(in the rows, 128 means zero)
Z: rows in 3 groups, each row roughly a mix of its group's directions (one row in no group):
Z (110 x 11):
[[129 131  96 124  74 144 121 121 143 159 111]
 [118  98 127 132 120 107 163 106 107 124  83]
 [137 109 118 142  89  97 122 105 119 107  90]
 [146 157 137 144 154 144 131 162 124 158 163]
 [127 159 110 180 118 148 139 142 142 134 155]
 [111 125 131 176 113 106 110 165 148 113 140]
 [114 146  76  98 119 155 112 130 134 145 113]
 [131  77 133 124 140 125 125  77 125 114 120]
 [151 134 154 132 133 124  99 142 157 102 172]
 [124 164 107 128  86 127 158 149 134 157 117]
 [ 98 133 139 128 179 151 123 148 134 122 161]
 [132 153 158 130 138 126 101 184 127 121 143]
 [116 186 113 131 116 129 126 169 139 136 123]
 [155 125 149 130 133 132  85 140 116 123 176]
 [130 153  94 145 137  82 147 108 139 144 110]
 [126 144 139 144 102 101 124 184 149 128 140]
 [127 128 142 140 117  90 158 107 154 164 106]
 [145 141 192 119 148 128 140 133 141 117 145]
 [121 119 155 119  83 167 137 146 138 156 135]
 [115 142 106 145 146 102 147 176  99 119 122]
 [136 155 128 135 158 167 130 165 139 150 151]
 [158 153 114 115 137  74 127 114 135 154 134]
 [150 122 128  83 124 153 130  94 104 156 117]
 [100 106 108  97 155 157 100 120 127 155 123]
 [131 125 129 124  63 109 148 148 122 140 118]
 [127  85 152 125 128 135 145  80 127 103 132]
 [137  88 149 120 132 183 130 122 108 125 137]
 [ 95 157 120 124 156 161 155 130 143 146 153]
 [138 132 127  92 128 158 152 125 105 164  95]
 [176  98 153 113 138 124 132 106 119 156 143]
 [120 163 123 127 162 142 140 122 155 114 172]
 [ 97 131 149 134 104 180 135 121 102 144 128]
 [142 169 142 131 122 170  85 135 129 134 127]
 [126 177 130 127 142  89 108 155 148 133 120]
 [162 131 115 124 110 144  80 100 137 106 115]
 [154 150 162 128 156 118 109 151 126 109 165]
 [157 165 103 112 105 144  91 121 140 143 134]
 [113  99 117 134 100 128 153 151  86 126  99]
 [153 145 151 142 148 115 121 156 153 115 172]
 [152 114 114  85 134  88 147 110 118 149 121]
 [118 111 129 110 114 184 109 103 134 142 150]
 [119 125 162 130 175 143 139 126 137 120 171]
 [137 150 154 120 153 128 141 146 154 110 176]
 [140 153  81 110 130 152 121  97 145 103 126]
 [150 176 128 159 126 109 107 123 154 148 135]
 [ 89 146  98 150 139 160 143 102 124 112 142]
 [135 110 111 126 129 106 142  83  98 121  90]
 [141 163 139 125 167  98 111 160 133 119 108]
 [144  97 169 125 132 121 140 123  97  88 131]
 [ 86 127 163 176 118 145 131 133 133 128 132]
 [125 132 124 163 145  70 145 146 130 139 137]
 [149 124 133 133  93 119 152 150 128  75 135]
 [103 146  94 104 130 177 115 138 138 130 110]
 [135 127 107 121 121 108 115 106 112 156  73]
 [109 122 100 173 138  99 148 125 148 106 144]
 [144  87 167 135 145 112 128 121 107 135 163]
 [112 143 133 143 104  88 118 168 128 143 159]
 [120 103  88 132 107 114 113 139 119 109  84]
 [133 117 124 117  88 141 119 122 105 169  91]
 [143 111 139 122 143  92  88 105 146 101 110]
 [145 167  94 131 126 116 157 123 149 164 124]
 [121 147 155 156 157 158 103 154 154 116 126]
 [127 155  92 151  79 143 145 121 138 138 123]
 [149  95 127  74 121 124 131 120  94 129 128]
 [130 123  92 139 144  89 144  98 105 111 103]
 [165 155 117 143 108  94 104 141 148 127 153]
 [134 142 129 138 149 104 102 131 137 125 189]
 [120 124 177 126 113  90 154 152 129 122 144]
 [107 120 153 141  70 155 125 131 118 129 113]
 [125 130 122 100 175 167 127 100 134 127 149]
 [137 145 119 139 164 131 110 110 138 114 182]
 [138 141 114 158 158 136 119  94 130 103 166]
 [152  84 145 123 104 124 100  94 118 110 125]
 [ 96 115 150 130 168 148 138 162 110 117 147]
 [ 89 117 122 128 168 170 132 104 123 130 140]
 [134 104 128 154 120  70 128 140 116 135 102]
 [ 90 134 105 175 112 143 154 134 137 117 138]
 [172 120 116 117 154  89 140 117 156 143 123]
 [121 175 127 157  96 127 128 162 147 140 126]
 [142 123 154 144 160 101 116 147 119  97 164]
 [154 108 154 104 116  99 144  95 102 130 108]
 [117 116 130 133 170 109 103 147 120  87 153]
 [ 99 126  96 164 147 161 106 126 147 110 133]
 [144 145 128  87 119 105 155 141 125 170 112]
 [134 135 154 143  95  87 143 153 146  98 133]
 [131 130 144 136 154 115 154 154 106  79 149]
 [111 167 119 156  82 132 125 156 140 128 121]
 [115 165 137 130 112 138 162 176 141 132 139]
 [142 132 140 138 101  93 156  95 118  91 124]
 [ 96 131 135 145 152 154 123 170 131 158 149]
 [125 114 127 120 126 111 136  66 119  92 129]
 [105 173 114 136 125 158 163 147 138 120 146]
 [119 131 155 122 137 167 138 157 123 110 173]
 [108 106 113  92 109 131 133  94 115 128  87]
 [132  79 163 110 128 125 127 131  92 122 150]
 [145 163 144 137  97 109 161 162 135 146 130]
 [136 171 103 129 143 118 116 167 145  98 138]
 [127 172 109 120 147 123 138 121 110 173 106]
 [143 114 119  82 164 122 153 107 121 153 117]
 [138 109 124 146  85  89 116 127 119 121  92]
 [ 93  99 138 154 141 120 123  97 136  90 141]
 [134 165 132 118 145 136 111 184 120 125 148]
 [126 124 143  81 136 130 158  84 106 131 128]
 [118 110 119 139 121  91 149 137 110 133  75]
 [153 146 128 103 127  75 118 120 146 146 104]
 [133 128 147 116  87 173 121 135 146 146 156]
 [127 104 161 113 170 118 107 124  99 120 154]
 [161 122 136 112  91  93 147 106 116 101 133]
 [116 145  69 138 121 112 146 134 107 138 104]
 [132 141 111 137 100 109 100 180 150 138 126]]
which group is each row in? (one row of each group first):
[133 153 156 102 140 159 139 150 123 171 119]
(2)
[151 135  99  96 133 164 127 113 115 153  96]
(28)
[123 129 157 104 139 171 114 148 148  94 140]
(14)

[123 100 148 131 106 101 146  93 121  95 102]
(28)
[109 108 108 145 100  87  90 125 113 141 123]
(28)
[129 164 101 134 174 112 127 106 141 119 153]
(14)
[153 146 151 132 166  93 116 133 137  94 143]
(14)
[150 153 106 109  80 105 138 129 137 110 106]
(28)
[134 149 123 110  99 167  96 161 138 146 133]
(14)
[107 131 152 122 139 179 146 158 109 145 137]
(2)
[144 137 113 150 134  98 117 148 145  88 166]
(14)
[105 126 102 111 120 147 112 152 114 177 108]
(28)
[100 134 137 138 167 134 165 108 144 133 162]
(14)
[128 157 139 135 129 102 134 139 148 104 182]
(28)
